(in the rows, 128 means zero)
The rows of R fall into 3 groups, and each row is roughly a mix of its group's hidden directions; some rows fit no group.
R (121 x 11):
[[121 119 118 159 152  84 158 120 145  89 121]
 [118 163 121 156 137 152  93 150  94 100 132]
 [152 162 138 178 158 149 116 125 121 114 108]
 [132 120 143 147 165 164 151 106 157 134  92]
 [151 119 139  60 123 115 148 134 119 143 140]
 [136 133 115  90 103 100 126  71 135 121 124]
 [178 170 123 156 127 145 152 137 122 110 139]
 [ 68 161 111 151 117 131 148 134 145 123 140]
 [170 189 124 120 136 125 122 124 114 115 148]
 [167 151 153  98  91 120 116 136 146 141 100]
 [159 136 118  90 146 161 140 142 161 107 103]
 [143 156 136 112 181 145 156 146 153 123 110]
 [109  95 147 115 134 159  83 129 140  97 148]
 [153 145 171  84 141 111 148 142 124 101 128]
 [108 166 111 143 117 112 116 110  76 107 131]
 [109 138 152 134 113  83 122  82  98 120 123]
 [ 99 134 133 101 136 123 113 143 151 117  68]
 [180 142 110 116 132 157 119 158 153 105 118]
 [122 111 115 158  86 141 167 134 125 158 102]
 [140 177 168 121 138 111  97 135 114 124 155]
 [ 99  97 129 129 108 116 155 167 148 156 103]
 [155 180 115 114 118 136 154 152 117 160 138]
 [118 173 153 113  87 138 127 115 150 133 160]
 [180 165 120 141 116 136 156 145 127 106 148]
 [115 117  98 129 185 127 130 148  95 113 112]
 [128 110 129 121 108 144  94 123 106 178 163]
 [141 150 133 168 171 118 119 133 143 123  84]
 [104  94 136 137 150  88  84 138 144 129 114]
 [145 110  74 140 100 160 113 145 144 141 133]
 [110 108 164 131  96  91 123 121  88 119 144]
 [102 111 128 124 181  98 137  96 149 122 114]
 [103  91 109 112 177 119 139 140  98 114 132]
 [129 125 139 138 120 130  94 113  82  83 152]
 [194 116 136 150 119 102 112 136 110 121 131]
 [ 91 157 130 118 173 147 128 101 149 123 151]
 [145 150 101 117  94 132 106 143 127 163 169]
 [ 91 157 136 125 145 147  87 105 106  99 132]
 [164 156 137 131 152 172 126 118 136 122 167]
 [165 175 135 113 104 110 137 156  98 127 126]
 [130 114 102 116 166 120 161 144  90 131 162]
 [123 115 129 135 107  97 160 176 150 147 103]
 [ 77 137 110 119 142 105  97 121 153 119  97]
 [121 133 125 174 136 120 100 143 149 124 179]
 [157 129 144 156 154 134 107 109  95 124  84]
 [135 140  96  93 146 164 150 130 140 100  96]
 [127 135  90 110 161 132 138 130 131 108 183]
 [ 84 130 124 179 125 145 118 152 111 129 155]
 [108 116  91 132 180 135 144 104 131 117  99]
 [120 135 113 121 112  98 145 170 161 150  92]
 [128 133 143  90 145 118 118 116 101  97 177]
 [151 174 110 155 143 104 125 143 108 127 165]
 [134  74 161 137 106 102 105 139 121 114 146]
 [147 103 158 134  95 149  90  93 126 130 148]
 [175 137 135  93 142 141 153 143 165 113 132]
 [142 121 108 149 156  92 157  93 120 145 157]
 [140  83 136 161 152 105 136 122 155  93 133]
 [ 86 147 137 128 111 144 110 136 163 132  82]
 [101 190 104 135 105 132 144 135 109 136 134]
 [162 129 147 111 149 155  81 121 117 139 161]
 [125 110 125 176 120 151 116 121 100 136 174]
 [130 125 121 145 164 133 119  95 142  76 100]
 [109 166 175 126 131 130 102 114 130 159 102]
 [129  97 123 144  77 118 133 141 126 176 128]
 [103 167 141 109 111 130 147 128 131 127 184]
 [112 101 106  97 178 113 153 126 110 111 132]
 [118 168 113 106 159 115 153 143 106 113 166]
 [159 118 144 103 130 159 158 119 129 106  83]
 [ 77 137 126 133 120 169 156 102 133 115 149]
 [128  78 149 139  98 141  99 115 143 142  97]
 [190 106 137 126 110 138 111  97 120 145 123]
 [126 112 148 124 106 157 112 171 175 116 120]
 [132 145 144 107 131 164  81 150 144 158 143]
 [158  94 107 134 145 130 129 125 183 136 151]
 [132  87 129 129  95 123 156 120 143 155  85]
 [124 151 128 101 114 124 171 141 122 151 176]
 [ 92 152 136 108 151 140 116 107 125  80 152]
 [144  77 158 131 130 151  99 143 156 113 117]
 [103 148 112 192 137 143 111 147 119 122 123]
 [136 159 134 157 128 183 125 105  97 134 134]
 [106  95 108 139 137 121 178 130 121 143 168]
 [111 142 134 130 124 119 104 133 114  65 161]
 [118 111 128 166 110 145 122  80 167 128 114]
 [ 95 152 155 132 149 135  97  91 122 109 100]
 [102 148 126 149 143 178  85 147 125 132 123]
 [155 115  98  92 111 158 123 120 154  99 103]
 [129  95 136 152 142 124 160 120 157 142  80]
 [125 164 118 155 174  91 103 121 122 139 130]
 [108 122 120 160 135 132 166 110 152  96 168]
 [163  92 113 117 142 132 133  81 139 133  96]
 [150 174 101 168 121 140 153 133 134 154 126]
 [ 94 145 122 126 121 175 102 121 130 148  89]
 [ 78 101 125 143 131 116 124  82 134 154 136]
 [ 84 121 115 160 157 127 168 126 113 149 114]
 [101 156 111 123 145 162  89  93 142 122 116]
 [ 94  92 140 115 160 106 118 109 141 128  89]
 [128 101 123 149 157 123 156 100 166 133  91]
 [103 131 135 109 117 134 141 171  98 150 171]
 [103 107 152  69 112 144 114 119 138 139 110]
 [106 128 136 133  88 170 133 108 142 166 150]
 [130  99 123 123  92  96 135 129 120 155 177]
 [109  69 119 107 120 141 143 102 155 127 112]
 [ 99 147 136 155 151 179 127 110 151 128 150]
 [ 94 130 132 168 157 153 145 105 156 105 136]
 [147 115 107 138 106 122 153 111 102 181 150]
 [102 114 124 131 155 147 114  95 102 104 172]
 [ 88  94 102 129 129 109 167 102 109 128 136]
 [135 134 132 127 185 148 143 123 163 107  99]
 [112 108 128 167 157 148 155 173 118 124 116]
 [132  94 138 126 153 133 152 117 158 143  76]
 [ 95  81 108 128 149 113 124 153 127 153  99]
 [121 181 110 100 112 128 124 131  99 160 146]
 [177 144 111 139 108 129 167 130 114 123 162]
 [129 126 128 111  98 172 156 101  93 152 119]
 [176 155  83 115 109 126 148 133 128 114 112]
 [180 160 131 141 116 133 138 158 122 105  99]
 [145 131 101 150  94  94 154 146  92 139 144]
 [123 154 121  95 158 148 121  99 102 111 166]
 [ 85  91 109 157 140 136 129 110 145 161 141]
 [ 95  96 144 148  93 149 125  98 157 140 139]
 [155 110 139 135 109  87 150 102 170 113 124]
 [ 74 104 149 132 151 110 154 115 115 146 145]]

Here is one row of each group, with its name. Which group are the others in?
[105 141 146 104 131 144 110  86 125 102 171] => T
[113 131 176  89 165 117 154 122 133 117 128] => Y
[165 106 151 149 166 121  94 133 144 101 125] => C

[125 122 174 112 120 130  94 148 104  94 153] => Y
[130 127 142  83 124 127 124 173  90 143 149] => T
[ 77 130 143 163 151 112 127  99 118 153 128] => Y
[172 144 122 131 158 136  91 110  96 105 124] => T
[ 95 118 135 101 171 103 126 107 145 103 102] => C
[111 144 114 180 145 139 104 160  98 119 132] => T
[123 123  89 114  75 110 129 108 100 134 145] => Y
[140 175 131 119 110 151 105 141 139 147  84] => T
[ 98 115 112 121 121 167 134 119 121 112  73] => Y
[124 145 130 103 143 159 174 104 133 127  87] => C
[180 171 125 147 121 157 141 146 128 127 141] => C
